One turn moves each row of this set onto another row. After a few examples, where does it send each row asked below?
rol: [ 35  13  -8   5  30  12  -7   5  -8 -11 -41  20  -3   0 -16]
Vob: [ 23  22  -7   1  23   6  -2   9 -17 -14 -44  21  -6  -1 -16]
viv: [ 22  25  -2   3  29  -9  -3  18 -24 -12 -33  18  -2  -5  -8]
savug: [ 21   2 -48  39  14  18 -12  17 -16   2 -14  20 -15 -41  -5]
zit: [ 22  -4 -45  25  -7  32  -4   0 -23 -20 -25  16   6 -52  14]
lalo: [ 27  -7 -43  38   3  17  -6  24 -10  -7 -27   3 -21 -38   8]
luki: [  7  -2 -48  40  -8  30 -27   7 -22 -28 -43 -12  -7 -33  13]
velo: [  3  12 -54  27  11  19 -32 -28 -42 -25 -15   8   2 -31  15]
zezi: [  1  13 -54  40  10  31 -32  -7 -32 -14 -22  15   2 -39  -6]
bazip: [ 21   5 -40  22   3  23 -18 -20 -35 -41 -15   6  12 -48  28]
rilo: [ 32  -7 -32  30  28  13  -6  24  -9   6 -19  12 -12 -26 -12]
turol: [ 13   2 -48  47  12  16 -25  22 -16  -3 -25  -1 -23 -28  -4]
Vad: [ 25  20   1   3  23  -8   0  24 -20 -17 -41   8  -7  -2  -2]
bof: [ 29   2 -16  12  29 -13  -9  -5 -39 -37 -16  -1  21 -28  36]
gured: [ 14  25  -6  12  34  -9 -13  25 -25 -17 -40   6  -9   2 -10]
vanev: [ 15  14 -23  20  42 -13 -28 -11 -46 -29 -11   0  20 -21  22]
Mukaz: [ 31 -12 -31  31  22  12  -8  30  -6   0 -29  -2 -18 -20  -5]
vorov: [ 23  23  -4   5  33  -9   0  21 -24 -14 -30  21  -3  -8  -8]
mopu: [ 18   9 -36  19   6  13 -31 -21 -38 -41  -3  18  19 -35  14]
sim: [ 24  -4 -35  37  31  12 -19  25 -11   6 -24   2 -17 -19 -15]
lakig: [ 24  -4 -31  18 -11  13 -25 -10 -29 -53 -21  -3  12 -30  31]
Pigof: [ 16   5 -19  21  31 -13 -27  -1 -42 -38 -26 -21  12 -16  33]
Buk: [ 13   5 -41  29   1  21 -31 -15 -36 -46 -28 -15   2 -35  31]
kon: [ 18  -1 -48  15  -2  20  -9 -23 -34 -31 -18   8   5 -41  29]
kefe: [ 18  24  -6   4  23   4  -9  11 -17 -15 -49  14 -10   5 -16]
Roki: [  8  14 -45  30  13  22 -39 -23 -41 -36 -15   1   9 -39  17]
bofe: [ 27  17 -11  12  31  10 -16   7 -10 -12 -46  11  -6   7 -18]
Tuti: [  7   1 -50  26  -2  19 -26 -17 -36 -36 -32 -14  -6 -26  30]
Butif: [ 16  26  -3   7  29  -8 -10  21 -25 -15 -41   7  -8   3  -8]
Dase: [  9   7 -34  21  17   8 -22 -14 -44 -42 -23  11  38 -39  16]
fofak: [  6  10 -38  30   3  12 -49 -14 -38 -47 -18  -7   9 -17  16]
ruf: [  1   8 -34  29  18   9 -36 -10 -44 -46 -35  -7  29 -27  17]
zes: [ 34   9  -6   7  25  11  -5  10  -6 -15 -50   8  -8   5  -9]
mugi: [ 25  17  -1   5  25  -8   1  28 -20 -21 -42   6  -9  -4   2]
tul: [ 24  20  -4   0  18   4  -2  13 -14 -18 -50  12  -9   2 -10]
Tig: [ 14  -1 -30  20   7   9 -19  -7 -38 -50 -35  -6  32 -35  28]

Vad -> viv
velo -> Tuti
lakig -> mopu
Now these:
vanev -> Pigof
Buk -> bazip
Mukaz -> rilo
Tig -> Dase
rol -> bofe
zezi -> luki
turol -> lalo
Vob -> kefe
mugi -> vorov

